One turning vector, and how many ticks it has turned:
The counts run from 0 to 310.
[119 117 104 126 148 124 169 109  91 157 138 135 110 158 131 143 160 189
 131 118 170 163 119 173 130 188 147 163 134 121 101 127 151  82 136 129
 107 123 129  92 118] | 124
[186 115 153  74 126  92 127  74 119 154 107 146  98 137 147  85 154 152
 155 130 156 136 123 122 142 135  92 128 109 130 135 147 134 116 126 128
 123  61 164 132  98] | 17
[156 123 151  89 178 108 123 109 146 111 115 184  85 144 164 164 131 147
 138 131 165 134  98 131 151 153  99 131 128 104 173 131 121  88 159 112
  96  99 172 113 105] | 53
[158 145 150  78 146 142 164 111  93 157 192 132 129 155 161 132 160 185
 102 117 129 137 125 175  96 146 151 156 116 105 134 136 140 113 158 138
 126 102 119  89 132] | 186
[119 113 101 101 163 125 159  85 135 126 154 135 124 124 163  99 113 157
 136 181 181 141 145 142 118 190 110 122 126 123 111 112 127  64 145 153
 132 111 105 111 149] | 62
[142 131 151  94 160 148 148  94  78 146 141 147 117 123 129 108 152 192
 121  88 162 160 139 129 141 133 122 193 120 136 124 110 127 104 152 137
 108  74 155 115  91] | 39
[146 103 135 107 144  85 125  97 155 154 163 154 101 154 107 149 134 189
 128 148 166 115 112 147 125 138  84 147 153  95 143 122 147  93 189 111
 153 158  99 116 101] | 48
[141 128 106  79  98 129 151  89  72 124 142 126 100 170 128 165 136 177
 103  99 188 142 117 168 108 115 107 131 114 104 141 142 115 113  98 119
 126  94 131 125 140] | 29
[115 121 174  82 149 147 117  60 122 138 147 109  92 122 131 133 149 178
 114 116 171 136 107 140 125 110  94 133 113 134 156 122 121  92 168 118
 167 120 142 164  88] | 43
[203  93 128  80 156  87 134  95 160 134 136 160 118 144 169  93 108 114
 167 166 144 137 112 141 141 168 121 144 133 115 122 109 162 114 135 135
 121  89 129  95 102] | 236
[182 138  98  75  93 158 140  97  92  86 129 144 116 145 144 162 144 124
 140 153 174 141 108 163 136 145 138 171  98 124 123 106 126 111  91 113
 113  61 153 106 125] | 166
[158 135 104  88 130 126 165  96 109 138 189 158 141 129 128  99 112 188
  84 147 153 145 131 148 120 121 140 180 107 113 131 135 132 123 110 117
 129  66 109 119 129] | 24
[171  88 139  91 129  87 101  63 103 122 100 154 108 156 162 138 151 154
 110 127 163 152 106 154 133 134  95 133 125 117 146 148 156 132 116  94
 129 106 155 114  89] | 252
[179 108 149  84 145  86 130 101 136 124 128 190 122 111 148 117 136 126
 157 156 166 118 126 121 145 121  97 181 129 112 145 100 131 104 147 116
 157 109 119  95  85] | 1
[182 108 120  86 131  92 117  94 148 167 131 146 117 116  90 102 153 155
 190 139 176 127 115 130 125 120 107 164 144 100 108  91 150 109 133 135
 163 114 100 114 102] | 85
[166 133 121 110 133 162 116  57 134  98 127 100  97 156 144 151 148 159
 116 141 156 122  95 147 107 197 137 152 120  96 130 105 168 113  87 109
 136  84 138 137 105] | 256
[149 150  75  80 124 141 142 105 106 119 119 149 114 129 121 167 135 128
 167 156 192 155 122 169 141 125 130 134 107 115 101 121 103  70 101 146
 120  84 157 103 127] | 302
[147 131 140  56 131 138 140  92  88 131 134 137 100 139 103 122 152 189
 130  83 190 145 129 133 104 108  88 158 121 120 122 110 104  98 152 136
 148 104 127 123 134] | 264
[127  98 129  81 160 114  96  95 131 130 136 155 133 109 172 151 130 133
 153 167 171 158 118 190 142 120 117 128 137 103 149 111 154  89 150 153
 130 119 134  99  76] | 299
[187 144 137  82 109  89 131 111 139 180 157 126  90 145 130 163 152 130
 189 149 144 115  75 158 130 103 121 105 126  78 141 128 134 108 116 130
 139 102 119 113 100] | 232
[137 101  88  98 146 127 128  98 141 104 152 143 123 128 161 157 108 120
 143 199 178 149 118 184 137 152 128 160 139 115 116  99 150  84 142 140
 126 137 109  87  93] | 298
[138 136 107 135 149 139 165  95 115 155 166 116 110 159 119 137 153 171
 126 138 151 154  84 184 132 166 179 182 104 108 106 118 160 118 110 122
 122  83 152 113 110] | 35
[133 122 140  87 159 144 149  82 132  96 146 139  89 159 178 173 125 135
 104 160 168 154 109 170 129 166 127 122  97 126 137 136 135  83 171 135
 106  93 173 120 126] | 277
[112 155 112 100 171 148 177 107 123 158 183 146 125 102 140 113 125 177
 141 168 179 138 140 149 127 162 143 138 117 117 121 129 115  62 125 152
 115  78 118 119 135] | 61
[148 133 164  78 149 138 147 111 132 163 172  98  87 121 153 130 130 154
 188 152 143  92 102 137 131 144  87 126 132 111 147 105 140  79 163 152
 129 104 101 142 104] | 59
[131 131 138 119 150 145 152  86 153 125 149 112  87 144 160 155 145 131
 131 197 151 134  89 153 139 193 137 112 100 125 137 145 154  68 154 136
 122 100 166 130 106] | 57
[104 140  91 109 158 109 204 119  99 163 152 149 109 144 149 117 122 173
 153 122 200 128 124 161 136 148 124 145 109 117 122 110 115  70 115 144
 139 109 116 125 149] | 286
[135 110 106  92 172 122 108 111 150 133 161 131 103 137 139 162 121 152
 169 155 184 134  93 182 142 130 104 139 151  95 149  93 150  98 144 139
 124 136 110 114  82] | 210
[141 112 131 105 106  86 174 100  61 154 135 163  80 131 136 139 129 155
 154 145 169 112 118 130 171 121  82 138 112 146 153 143 109  81 134 119
 150 114 123 119 102] | 290
[181 131 125  96  86 133 156  94  77 132 143 115  85 170 118 172 147 145
 137 128 153 136  85 166 138 111 126 164 107 126 116 126 139 123 114 111
 124  83 149 108 106] | 254
[106 145 133 100 173 100 168 118 104 205 165 138  97 126 145 106 129 192
 160 121 180 142 118 166 134 122 116 122 120 109 141 123 121  93 132 154
 131 104 123 129 114] | 285
[171 144  98  90 117 142 136  84 167 139 175 149 136 136  99 138 138 140
 114 195 151 150 120 154 107 149 162 130 122  80 110 153 125  97 108 132
 127  82 124  84 126] | 9
[149 118 122 103 117 101 128  62 168 122 119 135 113 144 151 152 156 128
 124 195 166 137 111 152 120 154 135  78 120  93 147 165 140  90 110 125
 157 111 153 108 116] | 230
[129 142  95 111 121 155 134  85 124 124 173 117  90 161 107 183 118 168
 101 154 183 154  90 182 126 138 142 133 103 103 129 130 139  87 118 115
 110  98 143 142 127] | 119
[166 147 117 113 114 161 147  73 105 114 149 111  91 148 128 168 158 150
 109 131 152 144  87 170 132 145 162 172 101 107 131 130 152 115  89 112
 118  66 169 119 105] | 255
[176 111 146  41 141 104 110  90 127 169 148 152 115 144 143 102 142 168
 130 121 143 185 124 163 114 111 107 123 137 109 124 146 136 136 165 144
 106  88 150 103 108] | 101
[123 100 134 109 162 108 115  79 134 142  83 145  94 129 151 136 162 135
 157 148 190 154 112 153 151 153 115 126 127 134 144 130 140  77 140 134
 139 116 178 114  77] | 215
